Which row each row swaps with, under one turn or mirror
z481: [ -3   9  -2   7 -10  -9  12  22   6  13   7   4   0   7 -10   4 -17   7
   1   2  -4  24   1  14  15  -3]
z158: [ -3   1 -10 -11 -15 -16  -7   7   3   9   6  -9   3  -6   0  -8 -12  16
  -2   3  -1  16  -4 -10 -14   9]
z341: [ 10  19  -1   3  -3  -6   8   0   5  16  17   9  13  -4  -8  -5  -1  -9
  -1   8  -5  15   6   9 -11   3]
z899: [  5  -6  -9   7 -13 -10   4   0 -10  11  -7 -10  -1  -7 -15  11   4 -20
   1   3  -1  13   4  -2   4  -1]
z679: [ -4  11  -7  -3   4 -19   3  -2  10  -8  -2 -16   7  -7   2  -5  -8  -1
  -4  -5   5   1   2  -2   6   9]
z154: [  1  16  15  -2 -14  -3  14  10  11  16   5   3  -4   8  11  10   2  21
 -16  -7 -10  22   4   0  -2   8]
z777: [ -7   6   5  -2   2   9  18   6  -1  17 -12 -13   3   5 -16   5   7  -1
 -24  -2   5  14  -8  -2  -3   1]
z489: [ -5   5   0   4  -7  -8  20  13  -1  -9  -4  12   2  -4   1   0   6 -10
 -29   0  -7  17  -2   4   9   9]
z806: [  2  11  -6   1  -2 -16  33   4   4  22 -13  -7   2 -18   0   6   4  -9
  -3  -4  -7   0   3  11  -6   8]
z331: [  0  -1   6 -10  -4 -23  15  18  -1  11  -7 -13 -13   6   1   8  -8   2
 -13   9 -25  10  -1 -10  -6   0]
z176: [ -1  16  11  17  -4  -9  12   2  -6  19  -3   8   2  -1   1   4  -6  20
   0 -14  -8   7   6  -5 -11  17]
z274: [ -4  15  13 -15  -1 -26  -8   3   3  11   0  -5   2  -3  -4   0  -4   9
  -4 -17 -10  17  10   1  -2   5]
z784: [-1  7  8  1 -9 -5  2 11  1 21 -7 -1  0 -7 11  9 13  1 -8 -6 -7 13 10 17
 20 -6]
z399: [ -4  13  -3 -18  -5  -9  12  -1 -12  21  -4 -19  -2  -1  -3   0   3  14
 -11  10  -3   8  14   5  -9  -4]
z721: [ 11   2  -1   7 -12 -18  13  -1  11   8   0   7  10   5  -7   0  14  10
 -19  -2 -13  14   1  11   0  -7]
z251: [ 10  15   5   3 -14 -20   9  -4   1   4   8 -14  -3   7  -5  10  13   0
 -18 -10  -4  17  -2  -3  -2  -4]
z958: [ -6  13   8  10  -9  -5   9  -4  -2   6   5   1   3   2  -6  -2  -2  13
 -21  -8  -9   1  -1  16 -12  11]
z115: [ -2  -1  -1  -5  -1 -12   0   6  -7  24   3   6  -8  23  -5  -3 -14  11
 -10  -8  -4   8   7   1   9   5]
z945: [ -4   6  -5   9 -14   2  22  11 -16  16 -14   4   8   6  -5   8  -9 -13
   3  -3 -19  13   0  -5   2   3]
z50: [  4  13   2   7 -12 -14  10   2  -6   8 -15   5   1   4  -3   8  22  -9
  -3  -2  -6   8   2 -12  -2 -13]
z817: [  8  10  10  -6 -20 -11   8  13   9  10  10   2  -1  -3   1   3 -11   9
 -19  -4  11  25  10  -5 -10  13]
z212: [  6  15   9 -17 -18  -4  21   7   6   0  -1   6   4   6   0   4  -4  -9
  -4 -11   7   8   7  -1 -10  12]
z753: [  4   6   2   1  -2 -18   3  21  -3  26   2  -5  10 -10  14   3  -8   9
 -14  -6   5  19   1 -10  17  13]
z567: [  9 -12   1  -4  -3 -15   8   7   5  16 -10  -5 -11   6   1   6   3   6
   2  11  -7  26  15   0   8  12]
z56: [  2  12  -7   6 -15  -7   2  15  12  -4   1  -6   0  14   7   5  10 -10
 -11   0  -7   7   4 -10  -7  10]
z98: [  1   7  -5   3  -1 -14   9  -1  22  22  -9  -9   1   3 -19   7   3   5
  -5   7  -7  21  19  -9   0   3]
z842: [  1   9   0   0 -10 -12   5   1   8   7  16   0   3 -14   3   2 -25  13
  -6   2  -6   1   0  -8  -6  -6]
z871: [  0  10   3  -1 -12 -16  -3   3  -4  25 -19 -11  -3  -5  -5 -13  -6  -3
 -28 -11  -6  12  -3 -13   6   1]
z424: [ -2   5  -2  -1  -8 -14  22  20  -5   8   7   4   1 -14  -3   4  -8  17
   3  -5  -7  -2   1 -12  15   2]
z636: [ -7  -8  -8  -6  -2 -20  12  -6  19   7 -10   1  11  -5  -2   3 -18  -5
 -17  -1  -9  12   7 -15   0   7]
z705: [ -7   3  -2  -4  -2 -10  21  -2   2  20  -3  -6   1 -14  -6 -10   4 -12
 -16  -6   2   0  -7  16   0   0]
z876: [ -4  10   0  -3  -4  -5  14  24   1   5   1   4   5   3  11   4 -14  -2
 -31   7  -6  10   1 -21   1  -3]
z236: [ -2  13   2  13 -23 -20  15  14   1   4 -13  -3  -3 -19   0   1   9   5
  -2 -10   2  12  20  -2   0   4]
z653: [ -2   2  -2  -1 -12  -6  -4   8  -1   4 -13   4   4  -9   9   5 -20  -1
  13   2  -4   4   2 -18  -4  -6]
z109: [ -4   8  -2   2  -4  -9  16   3   0  23  -2  -5   6  -1   3   4   4  -7
  -4   8  -7  30   4 -21 -21  -4]
z685: [-11   1   5  23  -1  -5  19   5   8  10  -1  -5 -12  -5  -5  -9  -2  -6
 -19   3   4  12   1 -15   4  -4]
z103: [ -5  10  -4  -4  -4  -1  10  15  -6  22 -11   6   3   0  -1   2 -31   9
 -23  -6  -1  16   0  -9   7  -1]
z133: [-14  12  -9  -3  -8  -8  -3   4 -10  12  -2   2   4   3 -11  -8 -11  -6
 -27 -17  -5  16   5   7   0   4]
z960: [ 15  15   2  12  -7 -19  16   2   8  21   4  -2  -2  -2   6 -19   5   0
 -11  -5  -6  11   5 -12   9  -5]
z908: [ -5  11 -19   2 -10  10  18  -1   5   4   5   2  -8 -11   0  12   2   6
  -4   6 -16  20   1  -2  10  -1]
z986: [ -8  14 -13 -10 -13  -7  -1   3   4  15   0  -4   8  15  -8 -11 -13  -2
  -9   1 -22   5   8  -5   8   5]
z348: [ -1   9  11   2 -10  -6   7   7   5  18 -16   8   4  -4  19   2   4  -2
  -2  -4  -7  17   6  21  10   4]
z263: [-19   6  -8   2   4   0   2  19   4  23 -10  -8  -2 -18  -2   2   9  -4
  -7   5   5  -2  -1   3   2   5]
z196: [ -9   6   5  -9 -11 -16  -2   5   4  26  -5   9   1  -3   8   9  -1   6
  -4   9 -11  -1  -2 -14  14  -9]
z373: [ -7   7  -6  -2  -9 -19   5  20  -8  21  -2  -5  -6 -19  -2   0  -9 -11
  -1  17   5   4   5   4  -5   6]
z22: [  9   7  -3  -1 -12 -13   7  22  -2  29 -20  -2   1  -8  11   3  -6 -13
 -17  -5  -8  14   5   6  16   0]
z159: [ -3   9  -6  -4  -3  -6   9  26   0  25  -4  -9   2  -9  -5   6 -17   4
  -8   5  -5  29   2 -10  17  -6]
z89: [  3  13  -3  11 -18 -12   9   1  16   8 -14   1  -9 -16   4  -2 -13  11
  -8  -4 -19   3  14 -12  -9   1]
z621: [  1   9  18   0  -2  -2   5   8  18  27  -4  -5  15  -8  -8   3  -5   7
 -20  12   6  21   3  -5  -5   5]
z243: [-17   6 -10  -5  -7 -10  -2   0  -4  13 -13  10   4  -3   7   0  -7  10
   5   5  -7   7  15 -19 -10  10]
z184: [-11   7 -12  -9 -12 -10  12   3  -5  11  -3  10  -8  -3 -10 -10   2   5
  -1  14 -19   2   3   5  11  10]
z39: [-18   5   3 -16  -4  -6  19  10   3  19 -18   4   0   0   3  19   4   5
   2   0  -2  10  10 -17  -3  -1]
z522: [ -6   9   3   5 -16  -9   7  11   5  10  -3  -1   5   6  26  -5  -5  -6
  -1   6  -1  -5   4   5  -7   5]
z754: [  7  22 -11   3 -19 -12  12  19  -3  13 -14   7  -4  -9  -7  -4   4  10
  -1   1  -4   7  22 -11  -5  -2]
z461: [  7  11   3 -10 -11  -1  17  -4   5  16  -7  -5   3  -5 -27   2   0   9
  -4  11   6  10   4   2   7  13]
z474: [  4   2   9   5 -18 -10  17   7   6   7 -17   9   8  10 -11  -1  12 -14
  -1  -1 -15  20   6  -1   2   1]
z140: [-11  17  -2 -15   4  -5  12   9  -8  12  -4   3  17  -1  -1  18  -5   2
 -18 -10   6  15   8 -15  -4   6]
z783: [ -5   8  -3  -5  -7 -10  10  27   2  21   4  -5   4  -4  19   4  -2   0
   3 -17  -7  10   3  -8  13  12]
z531: [ -7  -2  10   2  -4  -3   9   2  -1  18  -9  -4 -11 -16  17  -8  -7  10
 -16   4  -4  18  -1 -14  -9  12]
z35: [ -2   0  -7   7   6   2   1   5  16  12  -3   3  14  -4  -4   3  -3  -8
 -22   7  10   6  -1  -7   8   1]
z596: [ -4   8  -5   0 -12  -7  20   9  -5  -2   4  -3  -5  -7 -11   3 -16   2
 -14  -2  -6   6   6   8 -21  16]
z401: [-11   8  -1  -2  -7 -17   8  26 -14  13  -1   1  -1 -17  -3  -6   4  -5
  -2   6   5   6  14  -1 -11  12]
z210: [  9   3  -4  -6  -6 -14  23  -6  -3  17  -4 -13 -10   9  11  11   4  -6
   1  -3   0  10  -9   5   0   2]
z279: [-11  11  -8  -9   8  -1  15   2  -5  22 -11 -15  -1   2  -5   6   3  -6
 -18   6 -10   6  -2  11   2 -13]
z150: [ -1   8   1   3  -7  -2   0  13  12   4 -18  -6  -1  17   9   3  -2  -1
   9   1  -4   2   3  11  -4   2]
z773: [-18   9   1  -6  -6  -9  10   5   0  -4  -9   6  18  -4  -2   6 -11   1
  -8 -10 -27  14   2  -4   4  -8]
z471: [ -7   6  -5   8 -12  -5   8  -3   4  19   2  -7   9   3  -5 -10  14  -2
 -16  -3 -19  17  -3 -22   6  10]
z356: [ -4   9  16   8  -5   4  21   5  -1  27  -6   2   7  -1  -8  -2 -14  -9
  -7 -14 -12  16 -10  -1  -9  -4]
z770: [-10   9   2  13  -6   6  16  -6   2   7 -19 -15  -8 -12  -4   4  -4   1
 -20  -9  -9  19  -7  -5  -5  -2]
z600: [ -4  11   2  -5 -11  -8  11  -3  -4  -1 -14 -11   4  -1  15  -1 -13  -1
 -27   4  -2   9   5 -12  15   6]

z461 is swapped with z115
z150 is swapped with z754
z373 is swapped with z784
z777 is swapped with z103
z960 is swapped with z679
z596 is swapped with z154
z348 is swapped with z401
z39 is swapped with z945

